Families of rows that turns and mirrors carry onto each other, the same ones carrying the whole set onto itself: the rest of each named row's family, in list order:
4 families of 4 rows:
k875: [-26 -15   9   1   2   9  17 -18   3 -13  10   2 -11]
k755: [-11   0   5  11 -11  12   6  -3  23 -10  20  28 -22]
k401: [ -4 -29  -3   4 -11  13  34  -4   3 -24  20  27 -27]
k50: [  7 -27   3  -3   8  -4  35   2  -7  -3  20   9 -20]
k717: [ 20  -4   6  -3   8  -5  33  -9  -2  -1  19  12 -12]
k557: [ -2   5   9  -1   6   3   3  -1  18   7  20  21 -17]
k566: [  1  -6  -6   6  -7  12  26 -20   7 -23  18  38 -28]
k538: [  6  -1  15 -20   7   5  22 -12  -1   6  11  14 -20]
k366: [ -4 -19  -1  19 -10   5  18   9  19 -12  27  19 -16]
k888: [-12 -21  11  -6  -7  16  25 -12  14 -15  17   1   2]
k61: [-23 -23  -1  -9  19   8  12 -16   6  -9  18  16 -13]
k294: [  5 -14   3   7   8  -5  15  11  14   5  28  12 -11]
k58: [  9 -18  -6  16  -2  -3  38  -7  -3 -18  21  19 -21]
k867: [ -6  -3   9 -13 -12  21  21 -18  10 -15  11  32 -27]
k474: [ 12   8   5 -12   3   9  21 -22   8  -6  16  31 -18]
k668: [ -9 -30   2 -17  10  15  19 -10  16 -11  25  15   0]

The rest of the family of k888: k875, k61, k668
The rest of the family of k557: k755, k366, k294
The rest of the family of k474: k717, k566, k58

Families of rows that turns and mirrors carry onto each other, the same ones carrying the whole set onto itself: the rest of each named row's family, in list order:
5 families of 8 rows:
k992: [ 12   9  -1  11  12   2  -4 -30]
k9: [ -9  -7  13  11   9   7 -12 -21]
k7: [ 12  -3   6   3  18  11  -4 -22]
k592: [ 15  -1 -15   8 -17  -2 -27 -10]
k970: [ -1   6  13  10   1  -4  -8 -33]
k599: [  2 -20   4   3 -14   5 -29 -12]
k37: [ 13  -6  -3   2  22  10 -12 -20]
k46: [ 16 -15 -15   1  -6   9 -26  -8]
k338: [  4 -13  -2   8 -16   1 -32  -7]
k513: [ 14  12  -6   7  10   0  -6 -30]
k778: [ 17   2 -14   4 -20   0 -25 -15]
k165: [  3  -4  16   5  12   8  -5 -24]
k35: [  5 -15   9   7  17   7 -12 -19]
k121: [ 18   3 -18   6 -17  -2 -20 -18]
k491: [  6 -18  -2  -2  -8  10 -30  -7]
k666: [ 19 -17  -7  -4  -4   4 -25  -5]
k436: [ 12 -11 -12   6 -11   4 -31  -4]
k329: [ 19  -3 -19  -1  -8   8 -25 -10]
k812: [  4  -3   1   9 -26  -5 -23 -21]
k233: [  7  -3   0   6 -26  -3 -27 -16]
k693: [  6 -16   1   2 -17   5 -31  -9]
k531: [ -5  10   6  14   0  -1  -6 -29]
k578: [  1   4  13  13   6  -1  -6 -32]
k685: [ 13   8   3   6  12   5  -1 -28]
k102: [ 10  11   1  13   4  -6  -3 -32]
k152: [ -2  -4  17  13   4  -3  -9 -29]
k542: [ -2 -11  16   5  13   7 -15 -24]
k899: [  5   6  14   8   6   2  -2 -30]
k608: [  1  -8  13   9  15   7 -10 -25]
k341: [ -2  -7   6   4 -23   1 -27 -17]
k759: [ 18  -1  -8   7  19   5  -7 -22]
k670: [ 12   8 -10   4 -22  -3 -22 -19]
k67: [ 11  -3   0   7  21   9  -8 -23]
k880: [  6 -18   9   0 -16  -2 -26 -10]
k82: [  7  -2  -4  11 -23  -4 -29 -12]
k910: [ 24   1 -13   0 -14  -4 -19 -13]
k791: [  4  -6  -4   6  20  13 -11 -16]
k76: [ 11   0   3   4 -24 -10 -19 -19]
k695: [ 17 -11 -12   0 -11   8 -29  -8]
k930: [  8  11 -11  11  11   5  -4 -23]

The rest of the family of k102: k35, k491, k329, k152, k341, k759, k670
The rest of the family of k695: k992, k778, k233, k693, k578, k608, k67
The rest of the family of k899: k7, k592, k338, k165, k436, k685, k82

